(in the rows, 128 means zero)
The rows of Y fall into 3 groups, which share some directions, and each row is roughly a mix of its group's hidden directions.
Y:
[[136 118  88 153  89 117 137  98 133 106 119]
 [141 124  83  93 122 114 162 120 116 133 152]
 [123 154 127 106 191 131 109 128 118 128 130]
 [144  88 110 119 101 122 154 133 110 153 159]
 [121 164 162 150 133 135 122 114 126 103  87]
 [132 108  83  89 110 132 154 122 123 139 150]
 [140 124  83  90 125 106 160 121 120 133 149]
 [114 132  92 100  88 148 118 156 150 130 125]
 [114 148 166 117 145 159 140 155 134 163 139]
 [122 126  84 152 111 119 135  91 134  92 124]
 [138  97 113 148  74 118 145 115 107 125 132]
 [125 152 134 105 191 133 105 127 121 125 125]
 [116 154 149 126 168 133 111 107 120  98  95]
 [135 102  99 126  96 121 146 147 135 158 166]
 [129  93 114  86 151 107 143 122 114 160 137]
 [116 165 148 147 145 132 113 109 121  97  89]
 [110 144 156 159 125 133  86 134 145 109  99]
 [128 104  85  84 118 110 146 126 135 142 145]
 [106 169 135 136 168 133 112 112 123 104 102]
 [128 146 140 124 164 129  90 112 123  94  97]
 [116 143  98 110  84 144 114 156 157 123 123]
 [135 137 161 103 132 148 118 174 136 162 124]
 [161 152 145 114 170 129 109 130  92 137 125]
 [116 116 175 154 163 131 108 135 123 128 101]
 [114 129 126 125 123 132  97 170 174 146 140]
 [144 141 147 107 173 132  85 128 131 111 110]
 [130 138 165  95 159 142 110 163 126 147 124]
 [126 134 180 159 161 122 110 135 124 130 107]
 [133 126 149 146 172  84 132 103 118 114 122]
 [141 117 169 160 166 111 136 103 114 130 132]
 [124 131 167 110 142 138 116 169 141 165 139]
 [129 139 164 109 142 148 126 171 131 165 136]
 [134 131  89 144 111 126 147  89 114  93 113]
 [137 144 175 164 163 114 122 119 114 126 119]
 [149 140 156  95 123 155 119 163 127 151 102]
 [109 154 150 115 177 138 111 119 138 107 103]
 [130 150 128 106 186 130  92 133 131 123 126]
 [139 136 174 168 161 112 126 110 117 123 125]
 [138 132 163 149 168 100 127  98 103 132 127]
 [140  91  89 125  99 115 135 133 116 145 162]
 [141 122  99 139 118 113 140  85 103  92 113]
 [137 134  81  88 105 129 149 124 115 139 150]
 [137 121 167 170 160 107 133 104 128 116 129]
 [121 146  98 105  82 151 117 156 147 133 130]
 [143 104  93 106 132 115 174 117 123 129 153]
 [134 106  98 147 100 101 117  93 135  99 118]
 [135 107  84  97 102 133 153 115 129 137 155]
 [108 158 142 118 124 177 131 138 164 139 116]
 [115 117 172 154 149 120  91 105 126 129 111]
 [132 102 122 133 147  85 118  96 101 100 134]
 [145 139 143 109 137 142 132 183 114 162 133]
 [139 133 182 175 141 139 126 129 132 132 130]
 [136 118 116 141 121 112 145  76 100  98 117]
 [129 128 177 164 162 113 114 114 124 125 116]
 [116 113  85 158 123  96 124 110 138 105 150]
 [148 132  87 135  98 131 140 102 118  98 100]
 [123 167 102 123 175 126 103 140 125 139 144]
 [127 136 157 117 137 143 131 175 132 170 144]
 [111 116 112 154  77 124 166 126 131 138 139]
 [104 165 153 125 169 140 121 126 147 115 104]
 [137 140 159  94 147 147 113 170 128 150 119]
 [112 157 145 127 125 172 150 151 148 158 134]
 [120 157 131 107 184 135 105 143 147 134 133]
 [128 157 104 112  90 145 129 169 152 129 130]
 [140 127 113 138 104 131 149  78 109 101 103]
 [147 103 112 131  89 123 152 144 122 160 159]
 [132 112  88  90 102 120 138 110 131 148 156]
 [124 148  86  86 101 139 132 157 128 135 129]
 [119 113 121 159 128 105 155  82 106 117 147]
 [126 142 154 110 159 141 131 173 118 159 146]
 [118 141 179 101 146 156 118 142 140 150 118]
 [115 142 123 101 185 133 100 137 148 125 133]
 [120 106  97 153 117  95 120  92 135  98 136]
 [145 109  97 126 125 100 169 110 145 114 155]
 [102 121 155 130 147 121 109 155 157 156 160]
 [121 130  77  94  92 139 133 141 142 123 133]
 [124 126  87  81 104 109 121 118 132 148 142]
 [138 147 122 116 174 125  81 122 115 108 117]
 [131  96 133 146  67 125 149 125 136 125 123]
 [135 108  85  91 114 135 162 132 126 139 150]
 [148  86 121 111  99 126 127 152 153 148 154]
 [104 171 127 143 158 130 106 114 129 101 101]
 [149  86 115 130  79 121 138 137 131 142 148]
 [116 112 176 155 152 132  97 114 121 134 109]
 [ 98 171 148 142 148 137 121 124 151 109  98]]
Here is one row of each group, with its name. Which group are the others in?
[137 104 133 133 156  86 132 123  86 126 152]
<104>
[108 138 163 131 148 124  81 128 115 138  97]
<17>
[102 172 141 130 171 137 116 123 138 113 107]
<121>

[119 125  84  97  90 134 129 147 154 129 134]
<17>
[144 145 135 110 137 147 136 184 115 158 132]
<104>
[151 153 142 117 173 129  91 125 106 119 113]
<121>
[128 171 149 166 114 144 113 146 139 104 115]
<17>
[131 108  92  88 102 126 137 116 129 155 155]
<17>
[168 102 135 124  85 109 122 123 112 136 101]
<104>
[144 107 118 132  89 124 157 146 124 163 158]
<121>
[138 107 127 150  80 120 156 110  95 127 124]
<121>
[141 127 164 143 177 117 145 125  97 136 124]
<17>
